One hidden turn or mirror swaps the rows below in pairs. Which row is each named row swapped with?
The rows were stretched afterwards, more along some directions than others.
peg: [ 17 -22  -4  23  13  38  -1  14   6 -16  -4  20 -26  17  -7   2 -19   9
   5   1]
bofi: [-19  -4   8  -8   9  25   3  17 -30 -18   6  -9  19 -14  16  20  -6  -4
  39  17]
bako: [ 25 -10  -3  16  22  15   8  16 -33 -26  -1  19  13 -16 -13   9 -10 -15
  14   5]
sosu: [ 24 -27   1  23  34  11 -11  21 -27 -21  -5   9  18 -27 -20   0 -26 -23
  24  -9]
Noze: [-13  -2 -25   3   6  -8  11   9  -1  -2   5  13  -1   3  19   6  -2   7
  14  12]
kikav: [ -3 -11  19  -8  14  28   2  16 -30 -20   5  -6  23 -23  21  23   7  -3
  48  16]
Silov: [ 35 -11   3  19  10  17  -8   2  10 -17  -8  12   1  -5  -6   0  -7 -14
  30 -10]
Resi: [  8  -3 -12  23  -1  25   4  19  -9 -12 -16  18  15  12  -7  16 -43 -27
  13   0]
vobap: [ -3  -5 -22   2 -14   4  14   9   7  -6  -2  15  -3   6  27  21  10   9
  25   4]
buke: [ 15 -10 -26  21  11  19   9  20   1 -11 -19  21  10 -13 -15  14 -27  -3
  11  -9]
reli: [-13 -24  14  22  10  17 -35  14  -4   4 -10   2  17 -17 -12   5 -26 -11
  13   6]
nare: [  3 -14   2   2  25 -10 -25  19 -40  12   9  23   9 -11 -29   1  -8  -4
  10   7]
bebol: [  0 -25   2   4 -14  40 -26  21 -16 -12 -37  22   6   7  -9  34   2   8
   2  10]
govav: [-17 -15  13 -13  15  35   3  23 -34 -30 -10  -7  17 -21  17  30   2  -7
  41  12]
did: [ 10 -20  -3  21  14  38   7  12   3 -17   0  16 -20  17 -11   8 -20   2
   7   1]
gef: [-14   0   3  -4   0  29  11  17 -35 -24  14  -9  17  -2  25  20  -7  -8
  41  15]
Luziv: [-30  -3  -9   0 -17  19  -8  34 -48 -12 -28  14  22  -7  -5  31 -16  -6
  11  -7]
zelom: [  8 -22   1   5  19  13 -12   0  12 -23 -31  10   1  -7 -13  19   0 -12
  -7   7]
pef: [ -7 -20   3  25   7 -20 -18   6 -15  21  27  16  16  -6   7  12 -17 -24
  35   9]
pek: [ -7 -15  -8  -7  12   9   6   8   2 -10 -10  11  -8  -1  11  12  17  17
   2  12]
kub: [-21  -1   2  -3  -8  30  16  23 -44 -17   9  -3  17   3  27  33  -5   3
  49  10]
nufiz: [  0 -27  19  23  33 -16 -20   4 -15   4   4  13  30 -36 -11   0   6 -23
  19   7]
niza: [ 18 -22  -5  25  11  44   5  13   5 -24   3  17 -26  20  -3  11 -22   0
   8   8]
redu: [ -5   1 -24  -4  -2   8  20  12  11 -10  -9  13  -6  15  20  16   3   3
   6   6]
ran: [  1 -20  -3  33  11  -7  -6  -6  -6  -3  16   6  11   9 -12  -7 -19 -17
   8  -3]
bez: [ 12 -14  -6  31  20 -18 -11  -6  27   1  19  12   3  -6  12  -3 -38 -20
  22   6]
Dotum: [ 13 -31   9  40  21  18  -7  -5  23 -19  -4   1   0   4   8   8 -30 -24
  13   9]
kad: [ -3 -10  14  16  30  -8 -12  11 -20  -6  12   4   5   8   5  -3 -35 -20
  19   1]
Sumar: [  7 -12  -3  20   6  17  -3  18  18 -21  -5  12   7 -11  13   7 -34 -21
  11   2]
ton: [ -1 -12  -7  24  13  -2 -15  11 -13  14 -24  19  14  -4  -3   6 -30  -6
  10  -5]
Sapuf: [ 12 -23   4  35  35  -9 -13  -8 -14   6  30  -1   9  -4  -7  -7 -33 -14
  38   3]
Zirov: [-13  -2   0  -8  11  37  10  22 -33 -27   1  -8  16   0  14  20 -16 -18
  31  19]
tifil: [-18 -25   6  -4  11  27 -14  18 -32 -29 -26  13   9  -8 -11  30  -4 -11
   3  11]
purul: [-14  -6   2  14  19   4   3  20 -27 -15   2   4  23 -11  -3  13 -32  -6
  20  -8]
Keve: [ -6 -16  -8  -5  23  -4   5  10  -2  -7  -5  13  -4 -16   6   6  18   5
   9   9]
Dum: [ 12 -25  28  27  18   3 -35   9 -46  20  23  16  30 -22 -14   0   4  -7
  34  20]
Nitiv: [-13  -8 -16 -10  12  -4  11   8   1  -6  -1  10  -3  -1   7  11  17  13
   6   8]
bef: [ 42 -15  13  22  13  28 -12  11   6 -17  -4  11   2  -4   4   5 -16 -14
  44  -7]
Pof: [ 14 -28   0  44  42   8 -19  13   2   4  -6  11  -4  -1 -11 -11 -62 -30
  12   8]
Zezo: [ -5 -11 -14  -2   8  -3  17   7   6  -5  -9  13  -6   2  12   8  11  12
   9   0]
Diz: [  4 -14 -19   9   3   2  23  10   4  -9  -2  15  -8  -5  13  15  10  10
  20   3]
kol: [ -7  -5 -20   0  15   1  10   8   4  -9  -5   7  -2   3   4  -1   6  -3
  -3   8]
Kal: [ -8 -13   8   2   3  29  15  18 -35 -26   2  -7  11  -7  22  31  -7  -3
  53   8]
Godav: [ 11 -30  10  16  13   9  -6   8 -27  -5  21   8  32 -27   6  23  -9 -13
  48  -1]
zazot: [ 40  -9   5  26  12  22  -7   9   4 -20  -6  12   0  -5  -1   2 -12 -15
  33  -5]
disu: [  6 -23  19  19  39   7  -7   4 -35 -11  22   6  22 -38 -23  -2   2 -14
  11  20]
Tiv: [-10 -12  13  -4   4  30  13  16 -26 -23   5  -8  18 -11  26  26  -7  -5
  52   9]
Gubo: [-24  -5   1  -5   2  25  13  21 -30 -24   5 -10  25  -4  29  33 -10  -4
  50   9]

sosu pairs with Pof
Noze pairs with Gubo
disu pairs with zelom
buke pairs with Sapuf
purul pairs with bez
Godav pairs with ton

